In the data rows, the value 128 means zero.
Here are some points, one per row:
[106 168 136  46 170 126 148 151 131  65 127  90 129 171 202 134  90 105
   8 147 127 162 152 178 130  95 170 138 136 172 126 107  90 119 126 201
 143 145  79  84 152  63 129  93  72 233 122  78  97 126 135 152 132  77]
[106 104 154 109 143 177 163 142  86 145 138 107 159 176 104 117 152  82
 181 159 165 193  55  27 137 170 150  60 145 132  95  69  95 130 156 175
 163  88  97 163 107 115 117 174 160 140 182 139 141 106 105 237 118 182]
[143  99 169 129 139  70 135 113 142 138 109 109 104 139 123 149 146 105
 110 215 139  73 153 104 148 134 175 156 128 119 103  31 164 239 160  96
  76 122 111 134  86 218 170  93 164 160 104  73 115 174 107  78 201 141]
[112  89 197 143 198  85  99 108 150  49 166 159  49  74 126 129 147 134
 168 134  75 129 125 133 119  88  75 152  95 127 124 155 104 113 140 121
 182 103  84 115  88 124 136  80 123 135 175 168   0 140  59 136 142 136]
[106  96 162 173 206 141  89 143 172 126 147 137 207 112 109 167 175 116
 197  94 105 159 118 131  43 131  97 171  93  87 148  57 126  68  95 111
 195  55 110 148 138 187 206 134  70 221  48  88 223  73 157 105  78  50]
[128  92 104 165  97 158  83 172 102 189 186  16  88 135 149 109 140 180
  95 160 125 117 143 141  94  81 126 158  73 111 137 131 169 142  37 122
 152  76 126  81 207 153 114 151 171 133 136 152 133 130 144 219 170 178]
[131 109 145  62  94  72  98 126 166 115 174  80 195 164 165 183 152 152
 212 162 162 151 113 123 156 100 180 158 108 228 172 163  94 105  99  80
  44 181  48 149 140 111 152 139 148 116 139 165 183 127 109  81 110 170]
[177 188 127 176 100 108  44  58 160 140 144 138  71  94 141 159 133 165
  98 170 153 130  82 149 114 150 140  99 184 107 136 156  88 124 216 100
 114 105 164 107 109  91 168 148 166 153  68 185 144 122 153 210 152  39]
[137 162  87  71 130  60 167  65  26  97 109  93  64  71  80 195 177  84
 141 158 163 141 103 157  84 101  40  91 148 129 159 164 131 137  69 180
 108 118 152 139 114 132  70 116  93 140  97 132 182  89 130  78 122 148]
[135 153 106 120 155 141 145  64  66 205 163 145 104 158 114   8 126 160
 134  76 226 113  76 179 165 104 121 206  71 155 154 101 192 115 156  84
 135 158 105 177 115 114 170 155  88 138 123 109  80 107 156 155 141 141]
[146 119 145 166 141 136 139 185 116  66  40  93 123  87  76  70  74  91
  96 173 140 171 149 107  88  77 171 104  98 131 168 191 146  38 149  91
  88 156 123 207 142 135 192 160 159 139  93 126 126 190  84 114 145 158]
[201 103  66 160 152 163 138 127 123 122 110 136  90 189 148 101 107 142
 166 111 150 168  93 124  47 125 128 170 223 156 150 147 111 138  78 181
 136 150 133 100 139 175 197 146 190  69 193  70 100 121 184 102 189  88]
[171 118 171  65 151 185  77 164 115 151 188 151 162 127 169 136 113 162
  69 115 119 216  90 115 176  67 131  54 117  84 133 182 175 197 133 167
 159 145 147 134  79 192 142 144  66  73 115 171 152 148 128 102 124  92]
[113 137  77 118 159 123 160  70 143 172 114 175 166  77 172 187  45 123
 154 100 101 139 128 118 132  69 103  74 113 143 104  95  98 133  38  38
  72 150 137 176  95 152  95 133 134 173 147 100  81 211 141 193 162  95]
[180 155 118  59  49 132 148 123 131 108 155 193  74 125 166 108 147 120
 111 196 157  66 152  94 110 146 201  50 135  69 128  47 131   0  48  87
 166 183 132  62 105 184 168  67  84  86 127 122 106  92 117 139  33 138]
[124  68 162 105 124 125 134 153 136 131 116 133 168 151 194  98  83  88
 130  86 220 111 101 151  61 158 162 131  72  84 174 147  30 162 191  99
 133 131 144 134 144 198   3 127 140  92 115 130 119  87 174 127 138 132]
[178 121 131 154  93 153 147 103 213 173  70 114 161 174 167 131 194 104
 143 147 145 105 150 104  86  44  82 139 123 120 105 196 172 169 174 187
 137 180 173 163 145 130 115 100  63 141 155  95 124 114  82 205  58 116]
[150  96  45 135 169 171  83 126  93 125 116 127 120 100 187 127  92 159
 160 197 104 108  96  69 123 191  70 127 117  43 110 138 148 119 179  79
  47 129 108  97 191  52 133 115  82 149 146  89 123 124 125  48 128 150]
[137 173  59 116 122  73 152 162 111  60 111 132 175  63 135  83  56  81
 121 119  81  81 139  66 125  97 132 186 135 119 186  77 138 227  99  99
 138 130 108 142 162 114 165 177 122 106 150 165 131  54  91 148 132  94]
[193 129 144  94 156 158  92 118 107 201 123 159  92 194  81 135 159 126
  92 109  61  92 134 120 172 166 123  96 147 189 152 152 111 108 120 100
 154 106 143 192 232 134  69 102 175 127 107 139 135  91  51  97 127  55]
[ 57 117 162  89  78 155  66  64 135  99  55 180  91  91  92 148 188 169
  59  22 130 157 132  68 118 100 144 101 138 141 101 131 103 161 111 128
  52  89  85 121 175 118 161  98 136 122 122  82 119  69 165 122 124 179]
[ 71 204 123  96 137 147 194 166 164 172 134 118 115 150  53  93 173 151
 142 107 102 143  35 103 112 114 102 150  81 131 143 139  94 164 159 117
 143 200 156   0 129 144 141 113 174 135  76 153 105 193  85 104  91  83]
[139 239 107 102  90 140 134 143 167 115 175 128 171  85 174 146 123  82
 112  93 167 135 161  97 143 168  54 175 105 122 116 168 170  93 122  85
 160  61  80 119  89 123 116  83 192 115 160  61 142 152  70 120 186 189]
[145 124 179 235  48 185 170 104  86 134 120 122 166 118 140 119  97 113
 172 133 178  71  96 127 168  81 115 103  85 171 118 103 145 103 136 193
 112  46  79  60 153 121 117 134 137  79 136 125 131 176 126  91 135  26]
[106 178 130 164 191 154 133 195 100 114 112 113 148 167 101 119 172 150
 100 118 178 108 137 174  95 185 128 123 153 131  19 146 147 136 103  84
  46 113 134 163 105 127 105  59 115  87 156 219 150  68 131 158 105  58]
[ 97 199 157 151 177 123 123  85 167 145 123 182 156  87  84 164 138 161
  77 174 116  85  52 218 115 156 180 138 117  97 121 126 119 118 119 177
 129 119 193 140 207 136 149 183 100  86 218 134 141 141  96 131 165 167]
[ 55 120 151 171 122  71  76 105 136 126 104 141 131  51 184  66 157 131
  76 180 110 156 136 122 145 163  65  92 138 214  86 103 127 128 113 122
 208 213 122 142 138 107  98 140 157 101 121 102 184 113 172  73 104 141]
[184 105 201  84 173 184  86 146  32 156 111 132 164  79 134 130 165 122
 169  75 131  56 210 136 117 150 137 143 161 142 136 176  71 173 113 160
 159 185 163  75  93  94 156 133 133 135 107 131 172 191 107 187 112 155]
[ 82 181 115 116 109 126  86 138 118 140 110 148 167 220 137  77 184 193
 153 134 107  55 139 185  89  69 102  52 156  65 155  94  60 156 133 143
 170  91 123 195 105  55 113 113 146 110 124 159 137 151 138  74 150 145]
[107 137 137 129 124 127  76 184 132 144 128 199 157  78 136 143 161 102
 133 155  90 116 114 136 121 171 149 144 153 130 187 103 212  98 104 230
  49 168 127 153  93  87  52 105 172 150  56 135  60  61 151 134 142 141]
[119 142  63 153 142 232 137 121 110  58 107 149  89 149 137 149 183 154
 116 185  99  77 110 140 185 149 174 142  87 181 155 199 124 146 147  95
 142  73 123 161  76 174  76 208 142 153 127 105 149 119 204 118  44 144]
[135 185 108 197 112 141 150 158 128 247 181  55  62  95 123 165 112  81
 158  82 100 143 175 111  85 153 206  83 117 145 122 144  96 169 160 142
 148 114  74 165 112 122 151 156  85 109 152 155  69 139 179  70  99 142]
[107  85  97 132  66 112 134 214 152 113 125 191  77  87  81 118  96 126
 191 101 127 167 124 208 115 128 142  89 192 180 159 104 206 160 180  45
 139 113  89  86 142 120 110 106  75 151 187  97 175 165 117 154 155 149]
[149 154 163 140 139 140 179 121 216  72 152  62  84 149 131  86  67 189
 172 119  90 119 174 123 182 175  72 110 160 121 150  87  97 115 108 182
  68 158  68 154 124 172  82 162  65  86  56 102 165 111 108 160 167 167]
[143 150 129 122 139  67 141 110  94 143  95 154 139 199 186 131 155  88
 170  82 106 170 157 152 120 176 137 161 142 110  74 134 190 113 158 120
 142  82 137  95 186 155 144 250 145  75  62 138 101 204 143 143 112 140]
[135  44  16 101 142 177 120  68 164 120 174 129 161 139  66  73 177  50
 127 136  90 160 203 169 148 125 168 143  76 126  84 112  90 125 156 185
 114 124 112 125  91 123 122  99 142  44 131 129 162 156 162 157 141 109]
[127 117 122 174 105 110 133 148 138  94 203 159  57 142 174 114 102 104
 113  91 114 143 125  46 105  93 148 206 127 180 119  68  99 103 121 130
  61 101 255 149 107  90  86 126  97 156 127 153 176 201 111  86 133 171]
[ 51 166 103 208 125  96 114  91  54 150 101 148 155 160 105 159 102 127
 114 189 116 205 190 113 191 145 107 159 160  86 228 125 104 104 146  94
 103 135 127 106 166 173 112  45 115 128 143 124 136 140 142 150 116 173]
[215 110 135 138  76 143 153 122 120 168  71 139 109 152 117 131  67 186
 129 147 112 221 144 213 116 161 127 183  60  82  76  86  98 156 123 145
 135 111 123 114  72 108 127 165 191 172 165 155 158 100  71 107  89 150]
[ 98 100 130  91 148 122 133 121 172 166 125 132 150 181 100 154 104 109
 116  98 125  79 212 115 113 159  69  58  62 173 149 156 161  88 187 173
 131 155 199  61 104 153 172 181 136 160 203 198 130  59 157 124 163 130]
[145  81 127  95 154 129 206 152 135 104 148 135 179 105  93 183  93 175
  66 138 138 105 138 124 129  56  69 156 245 163  58 100 131  87 204 123
 190 139 107 139 146 137 113 104 142 128  75 173 112 112 166 107 113 189]
[177  97 137 160 119  46 126 111 149  63 103 100 174 129  67 161 152 169
  50  83 119 125  94  89 113 227 106 112 108 100 189 126 181 141  84 104
 146 132 112 134 119  55 107 101  88 120 155 136  98 219 166 120 108 118]
[131  84 137  89  77  96 152 121 130 113 113  58 178 118 158  67  63  86
 167 106  47 119  62 157 197 163 144 109 158 176 124 161 115 122 115 121
 116  50 195 147 108 144 180  51 121 143  98 106 106  75 140 143 106 183]
[ 31 103 147  92 129 166  99 103 164  97  76  81  48 141 126 209  38  87
 163 100 172 113 106 119 173 116 140 181 154  74 105 123 211 123  86 129
 191 179 155 153 108  66 146  94 148 107 103 169 129 150 110 105 133  92]
[144 105  92 222 151  63 155 154 146 155 125 156 141 122  90 121 169 147
 142  92 208 126 135 118 232 103 208 117 130  76  55 195  89 134  76 141
 191 158 158  61 130  91 119 154 104 180 107 124  99  85  87 102 170 122]
[ 63  81 214  69  68  76 171 167  88  99 212  92 116 112  94 136 145 158
 115 121  96 111 172 134 151 113 120 135 164  68  95 172 133  89 162 121
  98 168 159 178 122 120 123 173 159 133 178  26 109 113 153 122 119  46]
There is one direction along which these points spread out most. Take the direction at right angles to it along which they spread out most. Go by this last direction. Where along it does each point below lie, from 0 to 99? The average is 50, and the first point in the table lies past the average. One standard deviation of the points above along it is 16.
[106 168 136  46 170 126 148 151 131  65 127  90 129 171 202 134  90 105
   8 147 127 162 152 178 130  95 170 138 136 172 126 107  90 119 126 201
 143 145  79  84 152  63 129  93  72 233 122  78  97 126 135 152 132  77] ~ 67
[106 178 130 164 191 154 133 195 100 114 112 113 148 167 101 119 172 150
 100 118 178 108 137 174  95 185 128 123 153 131  19 146 147 136 103  84
  46 113 134 163 105 127 105  59 115  87 156 219 150  68 131 158 105  58] ~ 71
[201 103  66 160 152 163 138 127 123 122 110 136  90 189 148 101 107 142
 166 111 150 168  93 124  47 125 128 170 223 156 150 147 111 138  78 181
 136 150 133 100 139 175 197 146 190  69 193  70 100 121 184 102 189  88] ~ 27
[180 155 118  59  49 132 148 123 131 108 155 193  74 125 166 108 147 120
 111 196 157  66 152  94 110 146 201  50 135  69 128  47 131   0  48  87
 166 183 132  62 105 184 168  67  84  86 127 122 106  92 117 139  33 138] ~ 67
[143  99 169 129 139  70 135 113 142 138 109 109 104 139 123 149 146 105
 110 215 139  73 153 104 148 134 175 156 128 119 103  31 164 239 160  96
  76 122 111 134  86 218 170  93 164 160 104  73 115 174 107  78 201 141] ~ 32
[ 31 103 147  92 129 166  99 103 164  97  76  81  48 141 126 209  38  87
 163 100 172 113 106 119 173 116 140 181 154  74 105 123 211 123  86 129
 191 179 155 153 108  66 146  94 148 107 103 169 129 150 110 105 133  92] ~ 56
[139 239 107 102  90 140 134 143 167 115 175 128 171  85 174 146 123  82
 112  93 167 135 161  97 143 168  54 175 105 122 116 168 170  93 122  85
 160  61  80 119  89 123 116  83 192 115 160  61 142 152  70 120 186 189] ~ 32
[177  97 137 160 119  46 126 111 149  63 103 100 174 129  67 161 152 169
  50  83 119 125  94  89 113 227 106 112 108 100 189 126 181 141  84 104
 146 132 112 134 119  55 107 101  88 120 155 136  98 219 166 120 108 118] ~ 60
[131 109 145  62  94  72  98 126 166 115 174  80 195 164 165 183 152 152
 212 162 162 151 113 123 156 100 180 158 108 228 172 163  94 105  99  80
  44 181  48 149 140 111 152 139 148 116 139 165 183 127 109  81 110 170] ~ 38
[ 51 166 103 208 125  96 114  91  54 150 101 148 155 160 105 159 102 127
 114 189 116 205 190 113 191 145 107 159 160  86 228 125 104 104 146  94
 103 135 127 106 166 173 112  45 115 128 143 124 136 140 142 150 116 173] ~ 45
[149 154 163 140 139 140 179 121 216  72 152  62  84 149 131  86  67 189
 172 119  90 119 174 123 182 175  72 110 160 121 150  87  97 115 108 182
  68 158  68 154 124 172  82 162  65  86  56 102 165 111 108 160 167 167] ~ 39
[177 188 127 176 100 108  44  58 160 140 144 138  71  94 141 159 133 165
  98 170 153 130  82 149 114 150 140  99 184 107 136 156  88 124 216 100
 114 105 164 107 109  91 168 148 166 153  68 185 144 122 153 210 152  39] ~ 63
[144 105  92 222 151  63 155 154 146 155 125 156 141 122  90 121 169 147
 142  92 208 126 135 118 232 103 208 117 130  76  55 195  89 134  76 141
 191 158 158  61 130  91 119 154 104 180 107 124  99  85  87 102 170 122] ~ 55
